Each row has a hidden score. How much does it go up from the first row of each pair to the second? 20 means little or no change, 40 a big rise and 0 a big fall. The score is a weighted sum of the row's numbers plus the product of two more (or one squared), each taken from its middle value.
[ 0.49  0.01  0.22 -0.97  1.37  0.19 -2.08  0.17  1.42 -1.15  0.73 -0.6 ]
[ 0.77 -0.56  0.05 -0.07 -0.41 -0.22  0.5  -0.86 -0.53  0.8  -0.31  1.12] ~ 13
[-1.11  1.21 -0.85 -0.73 -0.02  0.24  0.28 -0.22 -0.22  0.77  0.96  0.24]
[-0.73  1.59 -1.4   0.36  0.61  2.05 -2.05 -1.2   0.45 -0.55  1.73 -0.47] ~ 28
[-0.5   0.79 -1.07  0.7  -0.32  0.03  0.9   0.12  0.6  -1.53 -0.31  0.15]
[ 0.12  0.38 -0.99 -0.25  1.47 -0.67 -1.63  0.16  1.51 -1.24  1.03 -0.26] ~ 19
[ 2.43  0.31 -0.79  2.   -1.5   1.28  0.66 -1.9  -3.04 -2.48 -0.46  2.39]
[-0.08  0.42 -1.02 -0.64  0.09  0.69 -0.94 -0.67  0.19  0.78  1.04 -0.15] ~ 18
[-0.33 -0.02 -0.55 -0.07  1.61  0.07  0.14 -0.26  1.41 -0.86  0.04 -0.67]
[-0.74 -1.33  1.31  0.02 -0.15 -1.04  1.12  1.56 -0.54  1.74 -0.01 -0.93] ~ 32
[ 0.42 -1.36  0.54 -0.93 -0.34 -1.01  0.34  0.56 -0.09  1.51 -0.63 -0.46]
[ 1.06 -0.07  0.82 -0.04 -0.57  1.63  0.06 -0.83 -1.17 -0.86 -0.42  0.12] ~ 20
[ 0.09  0.27 -0.87 -0.12  0.22  0.51 -1.74 -1.21  1.07 -0.2  -0.16 -0.1 ]
[-0.81  0.43 -0.11 -1.04  1.59 -0.97 -1.86  0.78  2.15 -0.92  0.99 -0.57] ~ 23
[-0.4  -0.6  -0.34  0.49  0.55 -0.88  0.89 -0.22  1.09  0.44 -0.98  0.34]
[-0.79 -0.18  1.91 -0.36 -0.16 -0.12  0.02  0.33 -0.31  0.14  0.48 -0.24] ~ 31
[ 0.24 -0.38  0.14  0.22 -0.48 -0.66  0.79  0.3  -0.93  0.43 -0.11 -0.38]
[-0.41 -0.75 -0.43  0.8   0.27 -1.11  1.65  0.59 -0.92  0.19  0.04  0.26] ~ 19
[-0.37 -0.78  0.24 -0.04  0.84 -1.24  0.34  0.89  0.25  0.49  0.06  0.41]
[-1.28  0.73  1.59  0.23  0.71  0.55  0.79  0.97 -0.33 -1.1   0.4  -1.27] ~ 27
[-0.5  -0.02  0.2  -0.78  1.24 -0.37 -1.18  0.17  1.42 -0.02  0.54 -0.55]
[-0.09  0.18  0.3  -0.11  0.78 -1.05 -0.27  0.46  0.61 -0.49  0.09  0.02] ~ 21
[-0.75  1.17 -2.4   0.63 -0.09  0.51 -0.18 -0.85  0.89  0.66  0.78  0.58]
[ 2.31  0.62 -0.49  1.33 -1.34  1.96  0.37 -2.29 -2.01 -1.75 -0.56  1.86] ~ 7
[-0.41  0.38 -1.15  0.04  1.13 -0.62 -0.28 -0.05  1.37 -0.79 -0.18  0.03]
[ 0.49 -1.29  0.46  0.3   0.41 -0.85  0.62  0.51 -0.51  0.83  0.34 -0.2 ] ~ 22
[-0.31  1.45 -1.29  0.11  0.18  2.17 -1.43 -1.01  0.53 -0.22  1.15 -0.43]
[-0.3  -1.65  0.89 -0.3   0.59 -0.87  0.31  0.73  1.12  1.56 -0.2  -0.96] ~ 12
[-1.94  0.34  0.4  -1.59  0.4  -0.12  0.9   1.63  1.    1.7  -0.03 -2.61]
[ 0.33  0.05 -0.08 -0.29  0.81 -0.25 -0.94  0.09  0.23 -0.67  0.5   0.11] ~ 14
[-1.45  1.82 -0.84 -0.34  0.4   0.06  0.29  1.27  0.31  0.19  0.67 -0.51]
[ 0.35 -1.31  1.33 -0.39 -1.46 -0.6   0.43  1.4  -0.92  1.34 -0.74 -0.81] ~ 21
[ 0.78 -1.35  0.79  0.8  -1.3  -0.26  1.6   0.78 -1.65  0.3  -1.21 -0.51]
[-0.51  0.64 -1.06  0.26  0.59  0.61 -1.46 -0.58  1.42 -0.93  0.12  0.09] ~ 23
[ 2.13 -0.02 -0.59  1.88 -1.12  1.23  0.46 -2.   -1.91 -0.68 -1.    2.51]
[ 0.5  -0.34  0.15  0.12 -0.97  0.64  1.16 -0.12 -1.3   0.14 -0.42 -0.25] ~ 19
[ 0.73  0.22 -0.47 -0.36  0.46  0.4  -1.21 -0.67  0.8  -0.98  0.23  0.55]
[ 2.26  0.65 -0.74  1.79 -0.32  1.76  0.65 -2.31 -2.08 -2.27  0.23  2.09] ~ 15
[ 0.45 -0.01 -0.53 -0.84 -0.12 -0.23 -0.1   0.3  -0.12 -0.43  0.56 -0.57]
[ 0.33  0.3  -0.65  0.71 -0.38  0.1   0.3  -0.23 -0.68 -0.63 -0.6   0.87] ~ 22
[-0.35  1.48 -0.58 -0.08 -0.09  0.9  -0.37 -0.9  -1.    1.08  0.62  0.85]
[ 0.64 -0.4   0.06  0.28  1.42 -0.34 -0.74 -0.13  0.63  0.06  0.58  0.09] ~ 15
[-1.06 -0.01  1.33 -0.4  -0.19 -0.58  1.08  1.27 -0.07  0.35 -0.53 -0.9 ]
[ 0.43 -0.46 -0.6  -0.81  1.27  0.27 -1.34  0.    0.9   0.71  1.12 -0.65] ~ 19
[-0.17 -0.32 -0.77  0.96  0.54 -1.04  0.26  0.37  0.37  0.76  0.    0.79]
[ 1.93 -0.33  0.28  0.13 -0.42  1.01 -0.02 -1.77 -1.69 -0.95  0.02  1.4 ] ~ 6
[ 0.24 -0.79 -0.12 -0.02 -0.19  0.98 -0.14 -0.53 -0.15  1.27 -0.55 -0.84]
[ 0.26  0.78 -0.42  0.88 -0.58  0.64  0.16 -0.55 -0.78 -1.35 -0.03  0.4 ] ~ 26
[-0.14  0.43 -0.62 -0.37  0.32  0.02 -0.96 -0.56  1.07 -0.12 -0.03  0.7 ]
[ 0.49 -0.57  0.7  -0.52 -1.08  0.28  0.36 -0.39 -0.03  0.86 -0.22  0.5 ] ~ 19
[-0.18 -0.42  1.15  0.24 -0.72 -0.33  0.72  0.24 -1.12  1.07 -0.29  0.46]
[-2.47  0.79  0.49 -1.54  0.13 -0.45  0.68  2.01  0.8   2.38 -0.14 -2.11] ~ 27
[ 0.42 -0.27 -0.23 -0.9  -0.22  1.37 -1.76 -0.28  0.95  0.91  0.51 -1.02]
[ 2.24  0.24 -0.12  1.37 -1.58  1.99  0.28 -2.03 -2.41 -1.87 -0.48  1.79] ~ 14
[ 0.11 -1.23  0.82 -0.44 -0.17 -1.26  0.66  1.24  0.38  1.13 -0.29 -0.55]
[-0.69 -0.48 -0.39  0.4   0.53 -1.26  1.34  1.33  0.34 -0.33 -0.25 -1.19] ~ 20
[-1.17 -0.58  2.43  0.09 -0.01  0.14  0.36  1.   -0.6   0.61  0.2  -0.69]
[-1.12  0.52  0.89 -0.24 -0.46 -0.17  1.43  0.75 -0.57 -0.76 -0.68 -0.32] ~ 13
[ 0.41 -0.44 -0.37 -0.3   1.78  0.81 -1.96 -0.18  0.72  0.34  1.68 -1.5 ]
[ 0.17 -0.23  0.    0.32  0.17 -1.25  1.45  0.93 -1.09 -0.38  0.14  0.6 ] ~ 14
[-0.32 -0.31 -1.4   1.58  0.89 -1.91  2.21 -0.07  0.31 -0.9  -0.53  1.42]
[ 0.69 -0.16 -0.31 -1.24  0.35  0.44 -1.39 -0.54  1.37 -0.62  0.12  0.28] ~ 16
[-0.33  0.29 -0.9   0.64 -0.08 -0.5   0.85 -0.69  0.26  0.12 -0.23  1.41]
[-1.35  0.48  0.08  0.51 -0.18  0.41  2.29  0.86 -0.39  0.03 -0.62 -1.47] ~ 20
[ 0.   -0.05  0.23  0.56 -0.24  0.42 -0.21  0.13 -0.26 -0.59 -0.71 -0.12]
[ 0.93  0.24  0.01  0.61 -1.57 -0.22  0.94  0.48 -1.47 -0.5  -0.85  0.74] ~ 24
[ 2.09  0.6  -0.82  1.19 -0.55  0.97  0.47 -1.71 -1.71 -1.72 -0.01  1.94]
[-0.34  0.45  0.56  0.84 -0.05  0.12  0.71 -0.57 -0.1   0.62 -0.04  0.72] ~ 24
[-0.36 -0.49 -0.27  0.33  0.32 -1.53  0.82  0.45  0.79 -0.54 -0.73  0.01]
[-0.36  0.23  0.   -0.97  0.79 -1.15 -1.89  0.57  1.81 -0.06  0.64 -0.02] ~ 27
[-1.49  0.45 -0.17 -0.01  0.93 -0.76 -0.38  0.24  1.5   0.41  0.2   0.39]
[-2.02  0.51  0.4  -0.31  0.44 -1.2   0.28  0.92  0.93  0.35  0.29  0.64] ~ 22
[ 0.31 -0.28 -0.66 -0.39 -0.68  0.52  0.49  0.1  -0.29  0.28 -0.14 -0.86]
[-0.33  1.56 -1.05 -1.05 -0.67  2.18 -1.82 -1.04  0.31 -0.66  1.3  -0.77] ~ 26
[ 2.87 -0.12 -0.3   1.96 -0.27  1.35  0.8  -2.81 -2.43 -1.74 -0.02  2.7 ]
[-0.49 -0.22  0.52 -0.09 -0.04  0.12  0.3   0.81 -0.46  0.48  0.28 -0.97] ~ 33
[-0.22  0.74 -0.14 -0.51  0.03  1.07 -0.91 -0.21  0.21  0.91  1.03 -1.01]
[ 1.25  1.86 -0.95  0.55  0.39  1.61 -0.3  -1.04 -0.74 -3.86  1.07  0.45] ~ 10
[ 0.19 -0.11 -0.43  0.7   0.14 -0.57  0.59  0.1  -0.17 -1.22  0.32  0.6 ]
[ 0.4  -1.55  0.29 -0.49 -0.62 -0.62  0.53  0.4   0.34  1.69 -0.91 -0.59] ~ 14
[ 1.65 -0.16  0.12  0.42 -0.33  1.14 -0.12 -1.67 -1.28 -0.59 -0.04  0.88]
[ 1.09  0.33 -0.06  0.92 -0.05  0.84 -0.24 -1.61 -0.88 -0.86 -0.12  1.56] ~ 19
[-1.57 -0.36  1.29 -1.33  0.29 -1.06  0.09  1.95  0.52  0.52  0.29 -2.22]
[-0.55  0.07 -0.14 -0.49  1.38 -0.13 -1.88  0.17  2.27 -0.13  0.57 -0.64] ~ 16
[-0.4   0.61  0.02 -0.84  0.21  1.56 -1.16 -0.33 -0.12  0.26  1.07 -1.4 ]
[ 0.36 -0.76 -0.47 -0.59  0.72  0.59 -1.36 -0.36  0.91  0.84  0.95 -0.65] ~ 13
[ 0.22 -0.3   0.22 -0.15 -0.36 -0.47  0.71 -0.77  0.25  0.4  -1.44  0.84]
[ 0.34 -0.33  0.18 -0.34 -0.58  0.47  0.1  -0.07 -0.56  0.19 -0.37 -0.14] ~ 29
[-2.29  0.75  1.26  0.4   0.1  -0.6   1.26  1.28 -0.08  0.76  0.14 -0.48]
[ 2.78  0.75 -0.5   2.07 -1.89  1.86  0.92 -2.02 -2.85 -2.56 -0.93  2.46] ~ 16
[ 0.57 -0.54 -0.37  0.21 -0.08 -0.81  0.42  0.5  -0.16  0.67 -0.14  0.57]
[ 2.23 -0.07 -0.17  1.39 -1.26  0.91  1.01 -1.66 -2.15 -1.43 -0.54  2.05] ~ 12
[-1.09  0.3  -0.19  0.8  -0.7  -0.47  1.11 -0.13  0.07  0.56 -0.97  0.63]
[-0.01 -0.19 -0.97  0.46  0.16 -0.5   0.13  0.15  0.11  0.57  0.03  0.49] ~ 26
[-0.6  -1.5   1.89 -0.94 -1.   -1.16  1.3   2.39 -1.17  1.3  -0.47 -1.63]
[ 0.91 -0.75 -0.35 -0.04 -1.18  0.23  1.14 -0.74 -1.04  0.55 -0.45  0.32] ~ 11
[-0.78  2.7  -0.27 -0.14 -0.7   2.1  -0.27 -0.68 -0.96 -1.81  0.86  0.24]
[ 0.23  0.13 -0.25 -0.99 -0.88  0.   -0.27  1.06 -0.26 -0.9   0.19 -1.22] ~ 22
[-0.1  -0.79 -0.38  0.37 -0.03 -1.37  0.5  -0.02  0.96  0.33 -0.68  0.51]
[ 0.87 -1.19  0.5  -0.41 -0.73 -1.01  0.61  0.82 -0.59  1.17 -0.36 -0.45] ~ 21
[ 1.99 -0.14 -1.5   2.13 -0.88  1.38  0.41 -2.46 -1.23 -0.9  -0.26  1.99]
[ 0.36 -1.35  1.44 -0.36 -0.71 -1.54  0.69  2.   -0.85  1.48 -0.7  -0.86] ~ 23
[ 2.4   0.09  0.12  1.93 -0.69  1.81  0.58 -2.02 -2.56 -1.88 -0.52  2.  ]
[ 0.54 -0.29 -0.13 -1.3   0.83  1.16 -2.1   0.04  0.48 -0.15  1.29 -1.83] ~ 31
[ 0.58 -0.34 -0.03  0.21  0.04  0.56  0.21 -0.46 -0.31 -0.02 -0.27  0.46]
[ 0.09 -0.49 -0.32  0.42  0.27 -1.03  0.82 -0.47  0.77  0.02 -1.04  1.08] ~ 17
[-1.02 -0.72  0.68  0.55 -0.67 -0.46  0.81 -0.55 -0.27  1.07 -0.68  0.3 ]
[ 0.45  0.76  0.4   0.13  1.94  0.42 -1.15 -0.27  1.09 -1.96  0.6   0.66] ~ 20
[ 0.68  0.66  0.32 -0.71 -0.14  0.55 -2.5  -0.01  0.62 -1.   -0.16 -0.23]
[-0.77  1.15 -1.   -0.13  0.28  0.84 -1.31 -0.26  0.07  0.6   1.84 -0.21] ~ 22
[ 0.48  0.39 -0.01 -1.08  1.18  0.67 -1.54  0.23  0.94 -1.83  0.42 -0.89]
[ 0.42 -0.59  0.56  0.1  -1.03 -0.58  1.2   0.59 -1.1   0.11 -0.29 -0.15] ~ 23
[-0.44  1.15 -0.37 -0.16 -0.02  1.78 -0.69 -0.5   0.1  -0.21  0.75 -0.59]
[-0.13 -0.69  0.86  0.19 -1.42 -0.01  0.3  -0.09 -0.36  2.13 -1.    0.22] ~ 18
[-0.37 -1.32  2.03 -1.1  -1.65 -2.16  1.18  2.97 -1.49  1.4  -0.18 -1.27]
[-0.84 -1.57  1.95 -0.49 -0.2  -1.97  1.37  2.29 -0.96  1.89  0.63 -1.19] ~ 15
[-2.5   1.64  1.12 -1.49  0.81  0.5   0.53  1.78  0.46  0.95  0.35 -2.8 ]
[-1.92  1.09  0.4   0.5   0.56 -1.61  0.67  1.69 -0.31 -0.07  1.26  0.11] ~ 1
[ 0.76  0.32 -0.32  0.04  1.6   0.07 -1.67 -0.36  1.12 -1.19  0.41  0.04]
[ 0.43  0.23  0.03  0.28  1.47  0.1  -1.75 -0.33  1.33 -0.48  0.26  0.76] ~ 20
[-0.08  0.23 -0.13 -0.49 -0.17 -0.26 -1.8  -0.53  1.45  0.71 -0.17  0.97]
[ 0.38  0.38 -0.46 -0.49  0.43  0.81 -2.52  0.29  0.98  0.71  0.71 -1.03] ~ 27
[-0.04  0.53  0.17 -0.02 -0.55  0.58 -0.22  0.23 -0.97 -1.07  1.15 -1.23]
[-0.01  0.03 -1.27 -0.91  0.62 -0.42 -0.28 -0.51  1.84 -0.8  -0.38 -0.21] ~ 3
[-0.28  0.9   0.59 -0.91 -0.56  1.29 -0.1   0.42 -0.42 -0.54  0.75 -0.87]
[-0.23 -1.56  1.61 -0.38 -0.5  -1.95  1.    2.25 -0.76  1.72  0.11 -0.82] ~ 21
[ 0.49 -0.1  -0.3  -0.53  0.85 -0.44 -1.41  0.13  0.59 -0.97  0.75 -0.13]
[-0.94  0.91 -0.62 -0.32  0.26  1.27 -0.37 -1.64 -0.03  0.24  1.01  0.36] ~ 13
[ 0.37 -0.59 -0.55 -0.22  0.69  1.17 -2.05 -0.61  0.89  0.99  0.71 -0.79]
[-0.53  1.26 -0.83 -0.71  0.95  2.09 -1.89 -0.9   0.56 -0.57  2.24 -0.94] ~ 22
[-0.05 -1.19 -0.31  1.   -0.83 -0.84  1.55  0.19 -0.9   0.84 -0.17 -0.14]
[-1.25  1.83  0.83 -0.31  0.97  1.88 -0.69 -1.13 -0.25 -0.56  1.4  -0.25] ~ 32
[ 0.48 -0.24  0.28 -0.5   0.43  0.09 -0.61  0.2   0.12 -0.38  0.06 -0.16]
[-0.55  0.41 -0.19 -0.75  0.53 -0.75 -1.96  0.51  1.95  0.07  0.01  0.06] ~ 28
[-2.08  0.1   0.09  0.17  0.38 -0.77  0.9  -0.48  1.82  1.36 -1.13  0.66]
[ 0.18 -1.14  0.58 -0.37 -0.39 -1.21  1.03  1.27 -0.48  0.43 -0.08 -0.68] ~ 33
[-1.36  0.88 -0.8   0.69  0.64 -0.53 -0.62  0.09  0.79  0.65  1.38  1.01]
[-1.53  0.22 -1.67  1.15  0.95 -1.67  1.18 -0.56  1.85  0.49 -0.65  1.25] ~ 8
[ 1.31  0.81 -0.6   1.61 -0.05  1.41 -0.5  -1.92 -0.79 -1.01 -0.64  1.57]
[-1.19  1.32 -0.52 -0.02  0.96 -0.53 -1.36  1.38  1.3  -1.6   0.58 -0.88] ~ 35
[ 0.61  0.96  0.33 -0.47  0.25  0.89 -1.91  0.07  0.91 -2.27 -0.06 -0.17]
[-1.61  0.44 -1.13  0.68  0.04 -0.78  1.09  0.19  1.38  0.03 -0.91  0.38] ~ 21
[ 0.61  0.92 -1.36  0.22  0.9   1.55 -0.72 -1.97  0.65 -0.98  0.95  0.83]
[-0.08 -0.44 -1.17  0.04  0.93 -0.04 -1.79 -1.26  1.63  0.43  0.24  0.98] ~ 30
[ 2.11  0.83 -1.08  1.92 -0.28  0.83 -0.08 -2.31 -1.69 -1.58 -0.05  3.14]
[ 0.16 -0.3  -0.27 -0.1   0.14 -0.22  0.35 -0.14 -0.6   0.06  0.65 -0.36] ~ 22
[ 1.5   0.66 -0.45  1.66 -0.9   1.45  0.19 -1.64 -1.35 -1.13 -0.48  1.56]
[ 0.86  0.07  0.36 -0.09 -1.42 -0.17  1.33  0.44 -1.82 -1.31 -0.4  -0.05] ~ 21
[-0.18  0.03 -0.92  0.96  0.33 -0.29  0.24 -0.14  0.67 -0.34 -0.31  0.48]
[ 0.   -0.53  0.12  0.1  -0.24 -0.26  0.1  -0.03 -0.19  0.7   0.    0.66] ~ 16
[-0.17 -0.38 -0.17  1.32  0.58 -0.28  1.41 -0.81  0.41  0.11 -1.34  1.06]
[ 0.64  1.04 -0.46 -0.21  0.25  0.84 -0.85 -1.11  0.11 -1.81  0.38  0.58] ~ 29
[ 0.3  -0.96  1.02  0.47 -0.01 -0.91  0.4   1.36 -0.32  1.56 -0.5  -0.48]
[ 1.43  0.27  0.07  1.19 -0.36  1.3  -0.23 -1.2  -1.74 -1.55  0.    1.18] ~ 15
[-0.81  1.36 -0.57 -0.49 -0.71  1.13 -1.07  0.16 -0.13  0.17  1.49 -0.71]
[-0.47 -0.55  0.49  0.38 -0.72 -0.97  1.27  1.56 -0.84 -0.45 -0.65 -0.63] ~ 16
[ 1.65 -0.52 -0.97  1.12 -1.43  0.85  0.44 -1.62 -1.04 -0.4  -0.95  1.12]
[-1.9   1.84  0.39 -0.75  0.11  0.41 -0.14  0.74 -0.7   0.23  1.28 -0.57] ~ 29
[-1.15  1.72  0.75 -1.14 -0.3   1.19 -0.24  0.83  0.07  0.47  0.32 -1.24]
[-1.3   0.7  -1.4   1.7  -0.05 -0.92  1.15  0.47 -0.18 -0.49 -0.27  0.79] ~ 23
[ 0.42 -0.83 -0.76 -0.23  0.89  0.78 -1.51 -0.26  0.88  0.61  0.8  -1.  ]
[ 2.14  0.39 -1.01  1.79 -2.13  1.7   0.67 -1.77 -2.42 -2.03 -1.15  1.79] ~ 24
[ 0.55 -0.43  0.11 -1.11  0.71 -0.11 -2.04 -0.36  1.47 -0.24  0.37  0.36]
[-0.8   0.01  0.39 -0.42 -0.48 -0.11  1.1   0.49  0.31  0.16 -1.   -0.59] ~ 16
[ 1.03  0.06 -0.22  0.47 -0.99  0.26  0.44 -0.94 -1.07 -0.66 -0.03  1.29]
[-0.99 -0.01  0.17  0.75 -0.42 -0.27  0.61  1.32 -0.61  0.54 -0.22 -0.9 ] ~ 30
[ 0.15 -0.16 -0.64  0.27 -0.61 -1.34  0.79  0.41  0.42 -0.78 -1.13  0.28]
[-1.02 -0.9  -1.18  0.62 -0.59 -1.46  2.    1.07  0.28  1.19  0.1  -0.46] ~ 31
[-0.81 -0.29  0.54 -0.33 -1.5  -0.06  0.97  1.12 -1.02  0.44 -0.31 -1.17]
[-0.91  0.41  1.57  0.65 -0.44 -0.01 -0.08  0.81 -0.48  0.26  0.22 -0.03] ~ 22
[ 0.11 -0.24  0.87 -0.61 -0.14 -0.61 -0.01  0.71  0.04 -0.85 -0.09 -0.22]
[-1.13 -0.18  1.26 -1.26  0.16 -0.88  0.9   1.52  0.49  0.64 -0.81 -1.17] ~ 18
[ 0.8   0.82 -0.3  -0.36  1.39  0.32 -1.81 -0.33  1.08 -2.21  0.38  0.22]
[ 0.72 -0.13  1.13 -0.94  0.87  0.61 -1.7  -0.68  1.14  0.01  0.02  0.23] ~ 21
[ 2.41  0.88  0.29  1.08 -1.48  1.98 -0.46 -2.46 -2.49 -1.93 -0.35  2.19]
[ 0.63  0.62 -0.35 -0.27  0.87  0.23 -1.87  0.02  0.8  -1.8   0.32  0.13] ~ 24
[-0.17 -0.01 -0.43  0.47 -0.12 -0.68  0.88 -0.1   0.45 -0.89 -1.38  0.78]
[-0.53 -1.45  1.31  0.04 -0.73 -1.03  0.49  1.09 -0.36  2.   -0.14 -1.01] ~ 29
[-0.63  0.84 -0.16 -1.01 -0.07  0.91 -0.96 -0.09 -0.1   0.86  1.2  -0.35]
[ 0.86 -0.65 -0.23 -1.48  0.69  0.49 -2.25 -0.47  0.41  0.34  0.87 -1.43] ~ 18
[ 0.77  0.48  0.14 -0.07  1.04  1.01 -1.76 -0.79  1.29 -1.5  -0.02  0.27]
[-0.17 -2.83  1.8  -0.56 -0.04 -2.41  1.73  2.1  -0.85  2.69  0.31 -1.07] ~ 24
[-0.5   0.94 -0.63 -0.17 -0.34 -0.18 -0.52 -0.31  0.21 -0.75  0.16  0.56]
[-1.3   1.25 -0.9  -0.06 -0.78 -0.45 -0.08  0.22  0.31  0.55  0.52  0.58] ~ 26
[-0.26  1.18 -0.66 -0.61  0.93  2.31 -2.16 -1.18  1.15  0.25  1.75 -0.68]
[ 0.72 -0.09 -1.2   0.59  0.61  0.22  0.18 -0.19 -0.59 -0.28  0.58 -0.59] ~ 15
[-1.89  0.51  0.17 -1.76  1.01 -0.53  0.89  1.42  1.14  1.98  0.14 -2.03]
[ 0.17 -1.09 -0.22 -0.37 -0.42 -1.38  0.97  1.62  0.13  0.64 -0.68 -0.97] ~ 20
[ 0.58 -1.24  0.28  0.92 -0.32 -1.44  1.84  1.   -1.4   0.09  0.06  0.21]
[ 1.45  0.49 -0.41  1.19  0.11  0.96  0.95 -1.32 -1.87 -2.2   0.58  1.63] ~ 10
[-0.99  1.78 -0.89  0.17  0.49  1.72 -0.4  -0.78  0.1  -0.8   1.32 -0.34]
[-0.72  1.01  0.74  0.79 -0.58  0.28  0.61  0.35 -0.98 -1.08  0.02  0.12] ~ 22
[ 0.2  -0.97 -0.56 -0.4   0.27 -0.64  0.13 -0.37  0.67  0.96  0.06  0.39]
[-1.91  0.39  0.49 -1.1   0.58 -0.15  0.68  1.53  0.74  1.75  0.04 -2.53] ~ 33
[-0.21 -0.94 -0.95  0.02  0.06  0.01  0.87 -0.46  0.16  1.3   0.21  0.46]
[-0.16 -0.48  0.17 -1.08 -0.3  -0.48  0.1   0.65  0.29  0.4  -0.2  -0.85] ~ 21
[-1.67  0.45  0.59 -0.25  1.5  -0.81  0.91  1.59  0.47  1.39  0.71 -1.29]
[ 1.6   0.52  0.22  1.13 -0.13  1.23  0.42 -1.32 -1.77 -1.76  0.21  1.73] ~ 9
[-0.31 -0.8   0.39  0.13  0.44 -0.62  0.34  0.99  0.5  -0.13 -0.06 -1.08]
[-1.69  1.12 -0.14  0.17  0.02 -1.32  0.63  0.91  0.42 -0.23  0.26  0.16] ~ 22
[-0.14  0.53 -1.36 -0.12  0.57 -0.47 -0.48 -0.2   1.39 -0.99 -0.37  0.13]
[ 1.59  0.45 -0.39  1.58  0.15  1.08 -0.18 -2.08 -1.13 -0.96 -0.21  2.02] ~ 14
[ 0.39 -0.81  0.46  0.63 -1.1  -0.96  1.08  0.09 -1.19  0.69 -0.29  0.94]
[ 0.53  0.3   0.   -0.47  0.16  0.55 -1.69 -0.21  0.95 -0.24 -0.32  0.17] ~ 19
[-0.41 -1.37  0.53 -0.58  0.2  -0.98  0.32  0.85  0.63  1.3  -0.5  -0.63]
[-0.54  0.03  0.68 -0.63 -1.48 -0.74  0.87  0.97 -0.89  0.81 -0.15 -0.23] ~ 27
[-1.81  0.37  0.92 -1.75 -0.36  0.01  0.52  1.64  0.39  1.38  0.02 -2.61]
[ 0.27  0.37  0.57 -0.05 -0.75  0.45  0.18  0.41 -0.71 -1.16 -0.78 -0.42] ~ 11
[-1.53  0.9  -0.03 -0.23 -0.28 -0.23 -0.59  0.36  0.06  0.39  1.37 -0.04]
[-0.7  -0.22 -0.69  1.81 -0.54 -0.24  0.96 -0.79  0.26  0.96 -1.14  0.88] ~ 15
